One turn moves every row onto another: examples first, then more rows asked
z_603: [ 20.1 -19.6  10.7  21.6  -7.3  32.9  15.5   2.0 -19.4  -3.3   6.7 -15.8
  -2.6  14.9  -7.4   1.2]
z_63: [ 25.5 -18.2 -26.4   2.8  -2.8  13.4  -5.8  -3.5   8.7  13.5  -8.8 -20.8
  10.3   9.3  -6.4  -3.5]
z_479: [ 12.2  14.4  25.4 -15.1   4.9 -16.7   6.9 -10.4  -0.8   1.6  17.5 -13.3
   7.6  20.2   2.2  -6.5]
z_864: [  7.0 -16.0  16.3  -7.4 -17.4  19.9   2.9   9.7 -16.7 -11.5  12.5 -10.5
 -20.0  37.7   4.5  -1.8]
z_457: [ 22.0  12.1   6.8  -1.1  -3.4 -10.2   8.9 -21.4 -15.8  -5.0  28.4  -3.6
  -6.1  -0.2 -16.3   4.2]
z_771: [26.8  2.9 -8.3 -0.2 12.1 26.5  2.7 19.5 -4.1 13.4 -5.0 11.9  7.5 21.0
 19.7 -3.4]
z_711: [-13.1 -18.0 -10.0   6.3   6.5  21.0  12.2  -9.6 -21.1 -11.1  -3.6  10.4
 -13.2   2.8 -19.1  14.7]
z_928: [  8.3  11.8  22.3 -17.7  -9.4  -6.4   5.0 -10.6   8.2   5.4  17.9 -11.6
   7.5  18.3   4.5 -13.6]
z_951: [ 20.0  -3.8 -19.8   1.1   2.4  17.8 -12.5   1.4  15.6   2.9 -25.6  -6.1
  11.9  19.0  10.1  -1.3]
z_68: [ 30.9 -23.9   7.9 -19.4  -2.9   4.5  17.4  11.3  -6.6 -23.2  10.1   5.3
  -2.3  -4.3  11.3 -10.8]
z_252: [ -9.0  17.1   4.5 -12.7   9.8  16.2   2.8  -5.2 -13.7   8.8 -24.2  -8.4
 -13.2  -4.0 -13.7   6.9]
z_489: [ 20.3   5.9 -14.1   9.2   3.7   1.9  17.9  26.2 -13.3   2.3 -10.5 -18.9
 -11.2 -13.5   4.3  -4.7]
z_833: [ 19.5   1.8 -34.8  -4.2 -14.4  14.2  -7.1   5.8  15.6 -11.1  -5.6  -4.4
 -10.2   0.5  -3.7  -4.7]
z_83: [ 18.6  -7.0  -4.4  -7.5   0.2   3.5   8.5 -12.3 -27.4   7.5  19.6  13.9
  -5.8   0.1 -28.4 -11.9]
z_332: [ 10.7   5.7 -32.4  -3.1 -18.6   6.3  -8.1   2.1  15.4  -6.1  -1.3  -4.0
 -20.7   4.6   4.7  -8.1]
z_204: [ -4.5   9.7  -5.1 -19.3  25.8  14.9  -0.8  24.6  -9.2   2.9  -2.9 -14.4
 -11.3   7.3 -17.4  -9.2]
z_153: [ 12.3  23.5 -19.0   2.7   0.5  -0.6  -2.3   8.4  -3.0  -6.8   3.6 -25.3
  19.5  14.3  -5.4  -6.8]
z_812: [ 27.1  -0.4  20.1 -11.3   1.5  31.7  13.6  -4.5 -27.0  -4.4 -16.1  -4.0
  -6.5  28.0  10.9  10.7]
z_698: [ 24.3  -7.7   6.8  17.4   0.1   7.0  -0.3  -3.7  -0.1  16.8  11.0  -1.1
   3.5  38.8 -22.3   6.5]
z_604: [ 26.4   7.1 -15.5   5.5  -6.6   2.3   3.9 -17.5 -16.6  15.6 -16.6   3.8
   0.4 -13.3  10.8  10.3]
z_253: [ 30.5  10.8   8.2   0.3  14.8 -15.8   6.7 -14.7   0.2  14.6  16.9  -3.2
 -14.6   5.6   2.8   7.3]
z_189: [ 33.2   3.3   9.0 -13.0  -2.9 -12.5 -11.3  -9.4  18.4 -10.9   0.6  17.0
  -1.0  -1.3  -7.3  -5.6]
z_744: [  6.5 -15.0  -4.4 -14.1 -15.4  22.8   9.1  -9.1   1.4 -18.8 -18.7 -19.6
 -11.8   7.8 -12.9 -20.2]
z_285: [  9.2  -0.9  -1.8 -22.9  12.9   4.8   6.6 -10.2 -19.8  11.1 -21.6  15.9
 -21.2   7.8   0.8  26.4]
z_255: [ 22.8 -18.0   4.5  21.6  -5.1  30.0  22.4   3.4 -16.3   5.6   3.4 -21.1
 -12.7  14.4  -5.2   8.7]
z_336: [ 21.2  -6.9 -17.3   5.1   6.7  15.3  -9.2   2.7  17.7   3.3 -25.7  -5.0
   7.0  20.9  13.8  -2.7]
z_157: [ 26.2   9.8   7.8  -2.3  -4.0  -9.8  10.6 -22.1 -15.7   0.1  26.7  -7.9
  -7.3  -0.9 -21.7  10.3]
z_451: [ -1.8   2.3 -19.7 -13.5  10.0  14.7  -6.3  -4.4 -13.5   5.9  22.6  19.1
 -25.9  10.8   4.1   6.3]
z_931: [-11.5  19.1   6.4 -15.1   4.6  14.6  -1.3  -5.1 -11.1  12.1 -24.1  -8.8
 -15.2  -0.8 -12.8   5.1]
z_103: [ -4.7  12.7  15.1 -21.1   8.1   1.6   4.7   6.4  -1.4 -15.6  11.4  -8.9
 -16.1   9.9  16.1  22.9]
z_474: [ 25.6 -24.6  16.9 -21.7   4.6 -13.0  -1.3  16.5  -1.8   4.4   5.7   1.3
  -2.4  14.7 -15.1   2.4]
z_14: [ 20.2  -7.5   4.0 -13.8  -5.0  38.9  19.0 -11.8  -5.8  11.0   1.1  -2.6
   7.4  18.7   7.5 -25.7]
z_466: [  9.1 -16.1   1.6 -17.8  11.5  -0.1   4.8 -12.9 -18.9  17.9 -18.9   7.8
 -20.0   7.4  -1.9  26.4]
z_360: [-12.5   4.1  -0.2 -19.4 -10.8  17.7  18.6  -3.9  -5.9   5.4 -20.3   7.0
 -20.1 -10.3   2.9   4.1]
z_925: [ 19.6 -25.3   7.2   2.4 -19.6  11.5  18.0   1.6  -8.5 -25.0  10.8   3.7
  -8.1  27.3  10.9   6.1]
z_676: [ 24.5 -26.9   9.0   2.0 -17.1  13.2  12.1   3.3  -9.7 -27.2   6.6  -0.7
  -6.0  29.0  11.3   9.1]

z_928 -> z_466
z_833 -> z_603
z_474 -> z_451
And these:
z_812 -> z_189
z_253 -> z_360
z_604 -> z_744
z_925 -> z_157
z_68 -> z_83

